Each row is where one point has got to under a steady rotation. How many steps took it there?
The counts run from 0 to 185.
[ -1  -3  -2  -6 -21  31  10  -1 -20  39  11 -22  -3  16  36  17   7  11
 -12  14   3  37  32 -21   0  12  -7  31  -4  -9  -5 -11   5  -1  17 -22
 -21 -24 -11 -18  33  -8  -7  -2   1   4 -11 -20 -21]
66
[ 24  21 -13  -7  11  37   2   0 -14  11  -7   2  11  -6 -24  20  27  13
   2   7  -4  30  25  -2  -3   5 -13  15   5  48 -25   1  -3 -32  -8 -21
 -34 -14  21   4  28  -2   0  16   7  -9  -8  -6  11]
72
[ 12  -4  38  -3   9   7  -8  12   3  12   0   1  -3 -11  39  10   2  23
 -15  -5  -6  29   0  -1   3 -28   5  31  42 -10   2   7 -13  -8   5 -14
  30  15   4  12   4  25   6 -15  -6  -7   7  39  17]
43
[-10   9   3 -13  -4  29  -6  15  -4 -24  -4  -2  40 -15 -15 -14  19  -7
   6   0 -29  -9 -30   1  11 -11  -1   1  -4  -3 -35  18  -3 -30   8   4
 -40  29  17  -7   7  -5   3  15   4 -26   7 -10  24]
13
[-15   2   3  37 -14 -19  16  14 -13   6  19 -37  19  -1   0 -15 -16  -7
   9   7   2 -13 -17   7   2   4  -5   3  -8  -3 -30  29  33  11 -16  -9
  -7  33  13   4 -29 -12   2   8  11  22 -19   4 -16]
4
[ 17  21  -7 -16  -7  24   6 -42   9 -17   2 -16   3  -5 -12  16 -21   2
  18 -11   5  -1  -3  13  22  -2   3 -26  16  18  12 -39 -22   7 -11  15
  16   0  12 -25 -12 -14 -25 -24  10  16   8  16 -18]
136
[  5  -5 -15  32 -27  -1  -7  -5  24  45  -3  -9 -31 -30  17  -8  14 -10
  -1  -2  -2 -17 -13  14 -27   3  -4 -30 -12  -1  13  10 -17  -4 -20  21
   9  -6  -7  31 -31   2  24 -21 -10 -13   7 -10 -13]
176
[ 14  18   1  -7   7  13 -21  23   4 -25 -36   7  30  -7 -15 -27   0   9
  -7 -29  23  -6 -22   5  -2  -8   9  13 -29  -1  32  -1  25   6  -9  -2
 -17 -14  14 -15  27 -16 -12  -7  29  -7  -5 -38   5]
96
[  1   3 -19  -3  -8  -4  -7  21 -10   2   4 -20   5 -24  25  -5  -1 -12
  10 -16  16  12 -38   4  -8 -14  -1  18 -11  14  -2  27  19  14  -4 -16
  17  28  -9   7 -26  24  25  -3   4 -14 -31  26 -21]
183
[ 11 -12 -24   3  47 -14  -9   9   8  -8  32   5 -10   0 -15  -2   1 -13
  26 -29  15 -21 -14 -44 -13  16 -20 -19 -13  -5  -1   4  17   1   9  -8
  23  -5   3  -8 -15 -40 -18 -13  -2 -11   4  12   6]
119
[  4 -14 -25 -28  46   3 -19  10  16  -8  -1   1  -5   0  -9  -4  -1  11
  17   7  11   0 -26 -15  -7  28 -31 -30   8   9  -6 -13 -20  11  17   9
  -3 -10  -5  25   6  16 -24  27  -3 -25   1  12  34]
113
[ -3  32 -10  -3   3   8  -9  33  25  27   2 -11 -22 -14 -10 -10 -29  -2
 -23 -10  -8  -2  10  -5 -19 -17  18  -8 -16  34  13  28  -4 -25  -4  -4
 -14   1  17   9 -10  -4 -16  -1 -49 -28  -6   3  15]
31
[ 12  33  -2  -3  16  29  22 -18  14 -14  12   2   0   1 -23  -2  -2  -2
  14 -20   3   1  21  -8   5 -15   0   3  -9  24  14 -23 -24 -24  -7  19
  -1  -1  40 -26  -4 -31 -32  10  -9   3  -8  28  21]
132
[  5  31 -17 -11   3  26 -14  22   9 -22 -40  -6  22 -14   2 -10 -15   1
   2  -4  30   2 -26  -3   0  -1  11  -3 -36  10  19 -16  12  19  -5  -1
  -1 -11   9 -17  30   3 -15 -13  25  15  -6 -34  -4]
95
[-21 -40  39   1   7   5 -20  18   8  11 -12  13 -21  26   6  20  17 -21
 -10  -6  -7   2   5  18   5 -11  16 -13  33 -29  10   2 -19 -13  12  -6
  -6 -43 -16  27  -2  -8   2   0  16 -21   7 -14 -29]
56
[-12 -19  15   8 -14   7  -8   6  -1 -17   0  10  31 -10  -8 -27  41 -10
 -15  -2 -37 -14 -23  14  19  -7   9  -6   7  -5 -30  19 -14 -38  11  16
 -31  26  16  -3  10   1  16  13   4 -26  19  -6  26]
14
[ 17  11 -10 -18  21   6  21   4  12 -20  18   6   4   3 -15 -22 -19  30
 -10  -1  -3  -4  -9  13 -12  15 -36 -17 -14 -24   0 -13  -2  10  10  12
 -24  -5 -33  -7  37  32 -24  35   3 -24   2  16  23]
109
[ 37  10 -10   0   0   3   2 -24 -12  12  -9  13   2 -21 -15  30  28   6
   7  32  -8  -4  17   5  -3   8 -15 -23  -5  47 -30 -24  -4 -11 -27   5
   8 -14   8   3  18  -1  13 -12   9   7  20  -4 -28]
76
[ 11 -11 -21 -12  31  -7  11   7   6 -21  26  15   7  13  -9 -28  -5  17
 -20  -7  -2  -9 -16  29  -7  23 -20 -21 -19 -24   9 -12  -1   5  10  11
 -21  -3 -28   5  16  25  -5  30  -2 -22   8  16  13]
110
[ 11  -5  -3  22  -9  12  24 -41  16  -7  17  11  -7   5  -9  -9   3  -8
  -9 -29 -12  -9  19  30   8   3  23  -9   0   2  26 -40 -24 -15 -12  25
  -2   4  25 -21 -15 -27 -11 -12   2   7   7  21  -1]
134
[ -3  -1   1 -34   1   8  16  15  -8  -8  36  -9 -22   9  11 -14  14   2
   4 -29  20  12  18 -11  13 -28  18  14   3  25   6 -30   0  -5  21  12
   1  15  11 -21   2  -8 -13  20  -8  -9 -39  27  28]
127
[  0 -26 -23   2 -10  26   8 -20 -20  21  -1  -4   9   9  12   9  40   2
 -29  16   1  35  28  17   4  29  17   9   2  26 -19 -14  -8   0   9 -21
 -31 -10  22  -2  23   3  16   9   5  -1  -7 -13  -8]
70
[-30  -1 -17 -10 -18  30   3   9  -6   2  -6 -19  43 -15  23  -9  18  -8
   5  32 -23   7 -35  -7  19  15   6  -3  -6  -9 -41 -19 -10  -2  15  13
 -14  28  13 -17   6  18   5   7   6   1   3  -7  18]
11
[  4 -45   0  17  37 -24 -22  17  21  10  26   9 -32   6  -4 -10  30  -3
  -4 -11   8 -15  -5  -8  -5  21  -3 -47   8 -11  -5 -24   0   6   3  29
   9 -18  -4  23  -9  -5  -3  11   2 -18  17   1  27]
116
[  8  -9  -6 -14   3 -13   1  26 -10  -1  48 -16 -35   1  19   0  15  -1
  16 -20  23 -14   4 -30   8  -4  -2 -20  -8  -6  -1 -38  11  21  12  11
  35   4 -23 -25   2 -13  -7  -6  -3  -9 -14   8   5]
122
[-22  11   3  25 -22   6   9   7  -1  36  12 -31  25   0  37 -13  -7   3
   6  28  -9  12 -19 -21  -1  16 -13  23  -3 -28 -47   4   6  20 -11   4
  -6  28   9  -6  -3  -4 -16   1   3  18  -4  -7  14]
6
[ 13  -3   9   3 -33   3 -12  17  -2  38   1 -17 -26 -36  41  -9  16  -2
  -9 -20   3   4 -38   0 -22 -18   5   7   9  -5   2   3  12  19 -10   8
  17  15 -27  13  -9  23  21 -20  12 -24 -17   8  -3]
181
[  9  -9  23 -18 -26   3   4 -21 -14 -14   7 -33 -28   3  -1  10 -20  12
   0  -6  -3   5 -13  31  34  -8   7 -15  49   6  12 -30   2  14 -18  20
   6  -2  -8  10 -32   5 -16  -8  24  15   0  11   2]
140
[ 31 -14  33  36  13  -4   4   2  15  -8  -7   1  19   0   1 -28   1  43
 -22 -12  11   9   9  -8   3   7 -21  21   2 -10  14  15  20  13   0   7
  19   3  21   5  23  14  -3   6  22  19  19 -17  27]
102
[-24 -28 -26  -9 -18 -13  -5  17  -5  19   3  -9  -9   2   9 -19 -17  -7
 -46   2  -9   1   2  17   1   0  26  -4  -5  13  14  26  -2   0  20 -10
  -4  11  14  15 -27  20   9  -1 -50  -8  17 -11   6]
28
[  6 -14   4 -24   0 -28   1  -8 -47  12 -14  40 -25   2  22   3   4  11
 -18  14   1  21 -12  -4   0  -6  -8  35  12   7  -1  -8  30   2 -15   1
   7 -13  -6  18  -7  13  -2  -7  -5  10  12 -38  21]
84
[-34  15 -12  28   8 -33  13 -14  -7 -13  18 -17  -2  23   1  13 -35  -3
  -4  23  -7   1  -6   6  -1  20  17 -14   9 -15  -8  16  27  10 -25   1
 -23  27 -10  10 -42 -29  -8  10  -6  27 -18  15   0]
147
[ 10   3 -11  35 -22  -3  -3  -4  24  29  -1  -8 -22 -17  -4 -10   9  -8
   1 -14 -12 -17 -12  13 -32   3  -5 -18 -17  -4  21  38  -8 -19 -24  19
 -15  -8   0  32 -29  -8  12  -3 -17 -24   0  -8 -10]
175
[  0   2  16  16  -6   2  11  16 -11  11  24 -32 -13  21  -3  32  -2  -6
   2  14  18  -3  37 -10   7  -5  -5  -9 -20   8  -7  14  21   1   5 -32
   3  -9 -20  -3  21 -15  -1   1   8   6 -19   3 -67]
63
[ 10   1  -9  -7 -15  15  13  10 -31   0  17 -22   3  16  -1   7  15  10
 -20  -7   6  16  32  15   4   3   3  20 -15  25  -5   3  12 -10   8 -29
 -49  -4 -11 -13  36   2   3  15   1 -19 -36  -1 -23]
68
[ -9 -15 -24 -28 -36  24  22 -39 -11   8 -11 -13  -5  -2  14  -6   2  13
   0  18 -16  16 -11 -10  -4 -11 -24  34  -6 -16  19  26 -20  -5  33  26
  -4  -1  -6   3  -1  28  12   1 -25   8  27 -23  14]
167
[ 18   8  15  17 -27  25 -30  18  14  19   1 -18 -10 -21  35  -2   5  12
 -28 -29  -5   8  -7  14  -6 -14  28  -6  14 -19  19 -12  -1  -4 -13  -4
  10   1  -7  -4  11   8  19 -41  -4 -22  11  22  -3]
38
[-18  15  -6 -25  -4  36  -4  14  -6 -17 -12 -18  46 -20  -3  -5  18  -7
  13  19 -18 -10 -38  -9  12  -2  -1   5  -4   6 -45  -1 -17 -22  15   2
 -25  22  18 -14  12   9  -2   5   6 -15  10   1  25]
12
[ 48  12  -8  10  10  -3  -3 -36 -26   0  -7  50  -1  -6 -11  12  10   1
  -2  -7 -14   2  -4   2 -13   8 -26  14   1   7 -15   5  13 -29 -38 -15
  -3 -30  -4  -6  13 -25   4 -29  18   2  28 -17 -11]
78
[ 21  -1   4   8  18  11 -26   2  -4 -17  -5  -3  27  -6  16   9 -11   3
 -26 -24   0  27 -19  14   2   0   5  22  18  -1  11  32   7   0   7 -45
  16  15   1  -3 -12  14  24 -30   5 -11   8  43 -12]
41
[-10 -21  44  28  -3   0  -1  24  -2  31  16 -15 -24  26  12  18  17  -3
  -6  -5  11   2  35 -28   1  -4  -5  13  15 -16   0  14   4  -8   5 -10
   6 -26  -6  13  21 -30  -8  -9  10   8   1 -18 -25]
61
[ 17 -10 -17 -16  53  -4 -20  20  21 -13  12  13 -13   1 -31 -11   3   3
   9  -6   7  -8 -23 -14 -11  20 -31 -24   6  -1  -2  -3  -8 -14   3   5
 -15 -18   3  20  -1  -2 -22  26  -3 -33   3   6  32]
114
[ 22  24 -34   0 -10  14 -16   8  14  24 -11 -22 -11 -30   5   5 -11  -3
  23 -10   7  -9 -41 -18 -31  -4 -25  -9 -14  10   8  28   5   4 -17 -10
  12  -1 -11   5 -22   3  11 -32  -6 -15 -10   9 -29]
178
[ 28  16  -9 -27   0  27   9 -43  -2 -22   5  -9   9   5 -21   6 -35  -4
  16 -30  -7  -5 -20  11  18  -4 -10  -3  19   6  21 -18 -12 -11 -13   4
  -9  -9   9 -29 -23 -24 -25 -23  17   6   6  23  -9]
137
[ 24  37 -15  11   9  25 -30  16  19  10  -9 -23  13 -24   3   5 -25  -6
 -19 -30  -8   4  -8  -8 -18  -2  10   2 -11   2  19  21   0 -17 -11 -26
   7   7   6 -26  -2 -16   4 -48 -14 -24   8  21  -7]
36
